One turn sends every row of this set to another row. A few are shown first. Where does it send the rows asked after them?
J671: [ 25.0  -7.0  -3.0   7.1  18.3  23.9 -23.1  16.6  -6.7  -5.1 -12.0 -35.0
   1.0  16.2 -18.9  15.0   1.6  22.1  12.2 -10.6  18.2]
J171: [ 33.1 -13.3 -11.6  15.7  15.2  17.3 -13.9  13.3  -3.8 -18.2 -39.1 -11.6
  -0.9  16.6  15.3  20.5 -40.4  23.3  15.6  -8.5  17.1]
J411: [ -4.7   5.1   4.0   8.5  10.2   2.5 -21.6  19.8  16.5  -5.7 -31.3 -40.0
  -8.9  11.9  13.4  30.1 -22.7  27.6  29.4   5.1  25.6]
J353: [ -3.8  25.5   9.0   6.0  -7.8 -29.5 -14.4   1.5  -1.3  -4.2 -22.0 -23.8
  36.4  17.9  11.1   7.3 -23.5  25.1   0.0   7.5  -8.0]
J662: [ 19.6   8.0   9.5  22.5  -4.5  -3.3   6.3  -4.2  10.6   1.1 -25.7   0.2
  -1.1  24.2 -13.3  14.2  20.7  32.3  -8.7  15.2  -2.3]
J173: [ 16.3  -9.5  -6.3  25.0 -12.2  -8.7 -27.8 -17.0 -18.8   9.4 -27.7  -4.7
  20.8  -2.4  12.6   3.0  -6.2  19.3   3.2 -15.0   0.5]
J261: [ 40.3  -9.1  -2.6  18.5  12.9   8.6 -18.4  13.6   1.8 -24.1 -37.2 -18.2
  -6.1  16.8  20.0  23.0 -39.9  32.7  18.5 -11.8  10.0]
J765: [ 16.3  11.7  -4.2  22.3 -24.2   4.3   0.0   5.8 -11.5   8.4 -42.4 -32.3
   3.7  24.4 -11.2  13.6 -20.0  13.2   2.4  23.0  -5.6]
J121: [ 21.4  -4.4  20.8  28.2  -0.3   5.3  -2.0  -8.6  11.7  -0.3 -25.8   0.9
   3.0  22.6 -11.8  19.3  17.7  37.6  -3.5  23.4 -19.1]
J62: [-13.6  20.1   5.8   7.9  -6.0 -25.2  -6.8   2.1   1.3   8.2 -23.9 -19.4
  21.9  24.5  21.3   7.6 -22.0  17.2   0.8  -0.6 -14.3]
J965: [ -2.9   3.7   8.9  13.9   9.6   8.1 -25.5  24.7  19.0  -6.0 -22.5 -47.1
  -9.9   9.8   9.8  31.8 -20.4  28.4  23.6  -3.6  15.0]
J283: [ 23.7  -7.1   0.5   1.9  19.3  -9.1 -16.5  32.5  12.5 -22.7 -17.5  -8.2
 -11.9  24.1   4.6  12.8 -19.2  39.8  11.6 -11.9  -7.4]
J431: [ 25.9  16.2   5.6  23.8 -11.6   7.1  -0.2   6.0  -5.5  -1.7 -44.2 -38.6
  19.8  21.1 -12.6  11.0 -17.4  13.7   8.1  31.6 -15.4]
J69: [ 20.5  -6.0  -2.5  29.8  -2.0  -9.2  -2.6  14.0  22.9   6.7 -31.7   2.9
   0.7 -10.8  20.4  -2.5  -3.6   7.7  13.3  12.5  -3.0]
J132: [  9.8 -15.4  10.6  36.5   0.4   0.6  -5.3  13.6  22.4   5.0 -25.0   8.0
   7.2 -17.3  22.3   5.0 -14.3  13.2   2.5  14.2  -0.3]
J408: [ 23.7   4.8  10.9  22.8   3.5  -4.9  -0.8  -6.9  14.5   9.7 -25.8   6.2
  -0.3  24.0  -5.4   6.4  22.9  42.5  -0.9  14.3  -8.6]
J38: [ 20.2  -8.3   0.9   3.6  10.1  18.3 -23.4  22.4  -3.5  -7.4 -13.7 -39.9
  -5.1  11.6 -19.1  17.3 -10.7  28.0   8.4 -13.9  15.2]
J50: [ 11.5 -10.3   1.3  -0.3  19.6 -10.9 -23.0  33.4   8.1 -17.1 -19.3  -4.5
  -9.5  32.8   5.4  12.7 -12.4  41.4  16.0  -6.3  -6.0]
J388: [ 13.2  -3.5  -1.2  32.2 -14.0  -8.8 -31.0  -7.2 -15.2   7.5 -17.0  -6.8
  29.2  -7.7  11.3  -0.5 -18.0  25.0  -4.0  -5.8   5.2]
J475: [ 27.9  12.9  -2.3  25.2 -14.3   8.4  -0.2  10.1  -7.7   9.3 -49.5 -30.2
  10.9  19.8 -12.4   7.2 -18.4  15.8   3.9  26.4  -1.9]
J505: [ 20.8   5.8   6.8  27.4  16.2   9.1 -25.3  -3.2   0.5  -6.0 -14.5 -29.5
  -4.3  24.0  22.2  33.3 -14.7  44.5  14.7 -21.6  10.5]
J803: [ 15.4   9.6  -2.0  34.1  22.2   6.1 -25.2   1.4  -3.8  -3.4  -7.1 -19.9
   0.6  33.0  19.4  31.7 -14.1  46.6  17.8 -13.8   8.3]
J842: [ 11.1  -6.8  -4.9  29.2 -11.0  -4.9 -27.6 -10.9 -21.0  18.3 -27.1  -9.9
  23.0   0.6   8.0  -4.5 -10.1  27.7  -4.7 -12.7   5.9]
J213: [ -9.8  24.5   5.9  10.0  -3.6 -28.2  -5.0  11.3   2.7   9.6 -28.8 -19.5
  24.7  25.7  12.7   3.6 -23.0  28.7  -3.1   6.9 -10.5]
J858: [ 14.1  -6.9   5.1  26.7  -3.6  -4.1  -3.9  13.8  22.7  15.6 -42.9   0.1
   4.8  -9.9  24.3  -3.5 -15.2  12.0  11.9  11.3  -2.4]

J662 -> J69
J842 -> J213
Where do these go?
J803 -> J411
J121 -> J132
J505 -> J965

